[[143 125 126 140 115]
 [141 115 118 124 143]
 [125 137 151 105 122]
 [140 114 144 134 119]
 [107 127 121 105 111]
 [107 136 138 132 147]
 [111 149 139 146 113]
 [134 139 148 109 126]
 [125 147 114 131 137]
 [139 128 135 132 122]
 [107 136 132 141 128]
 [119 132 149 129 114]
 [146 108 128 140 131]
 [125 115 126 143 125]]
Indices start at 0.
The entry in row 2 and column 0: 125
Give the top-right entry.
Answer: 115
The entry just left of the largest entry is 137
The entry just right of the largest entry: 105
Give the entry in row 0 and column 0.
Answer: 143
The entry in the bottom-right corner is 125
The entry in the bottom-left corner is 125
The entry at row 0, column 2: 126
The bottom entry of the column that holds the largest entry -> 126
Give the entry directly above 127.
Answer: 114
Give the entry in row 2 and column 2.
Answer: 151
Give the entry just left of 124.
Answer: 118
The entry at row 0, column 1 is 125
Give the entry directly below the largest entry.
Answer: 144
Give the entry just left of 108.
Answer: 146
The entry just left of 109: 148
The entry just left of 121 is 127
The entry in row 1 and column 0: 141
Give the entry directly below 121.
Answer: 138

[[114, 119, 123, 131, 109, 115, 114], [115, 113, 141, 123, 120, 104, 118], [121, 120, 122, 126, 114, 113, 122], [129, 129, 116, 133, 119, 130, 127], [117, 124, 127, 129, 118, 122, 114], [115, 123, 125, 130, 117, 119, 116], [123, 127, 123, 130, 122, 126, 124], [122, 116, 138, 123, 122, 110, 126], [122, 120, 130, 125, 120, 114, 121], [120, 127, 127, 127, 125, 126, 121], [114, 121, 125, 129, 112, 114, 111], [116, 126, 125, 129, 122, 120, 110], [123, 128, 125, 131, 124, 130, 121], [114, 122, 130, 131, 122, 117, 110]]
Give the second entry in reading order.
A: 119
The entry just right of the largest entry is 123
The entry just left of 111 -> 114
Give the entry just right of the smallest entry.
A: 118
The maximum -> 141

[[145 110 128 129 116 127 135 132 140 131 139 113]
 [139 126 143 139 123 145 135 131 141 140 134 122]
 [138 134 143 130 117 123 142 129 148 126 128 101]
 [125 126 136 143 116 124 113 134 149 128 142 118]
 [141 150 145 124 146 121 128 134 136 130 133 134]]
Counting starts at 0.
The entry just right of the largest entry is 145
The largest entry is 150
The bottom-right entry -> 134
The top entry of the column that holds the smallest entry is 113
Report the entry just left of the smallest entry.
A: 128
Report the entry in row 0 and column 2.
A: 128
Report the entry in the bottom-left corner.
A: 141
Report the entry in row 2 and column 0.
A: 138
The entry at row 0, column 1: 110
The entry at row 0, column 0: 145
Report the entry directly above the smallest entry.
A: 122
Report the entry in row 2 and column 1.
A: 134
The entry at row 1, column 1 is 126

[[130 121 128 122 134 137 124 132]
 [135 148 120 131 120 117 123 118]
 [145 143 126 122 130 123 110 122]
 [135 129 126 115 125 128 130 106]
 [127 132 122 134 123 128 125 128]
 [135 125 114 121 127 135 125 128]
 [137 125 117 125 128 139 119 129]
 [138 151 128 124 133 113 117 120]]
Counting starts at 0.
Read off the top-right entry.
Answer: 132
Read off the entry in row 0 and column 0.
Answer: 130
The entry at row 0, column 1: 121
Read off the entry directly above 145.
Answer: 135
The entry at row 2, column 0: 145
The entry in the bottom-left corner is 138
Read off the smallest entry.
Answer: 106
Read off the entry in the bottom-right corner.
Answer: 120
Read off the entry directly below 106.
Answer: 128
The entry in row 1 and column 2 is 120
The entry just right of the largest entry: 128

Questions about the row below.
1) Find the 2nd largest entry.
2) Find the last entry.
3) Find the 2nd entry from the right.
[135 155 116 136 132 130]
1) 136
2) 130
3) 132
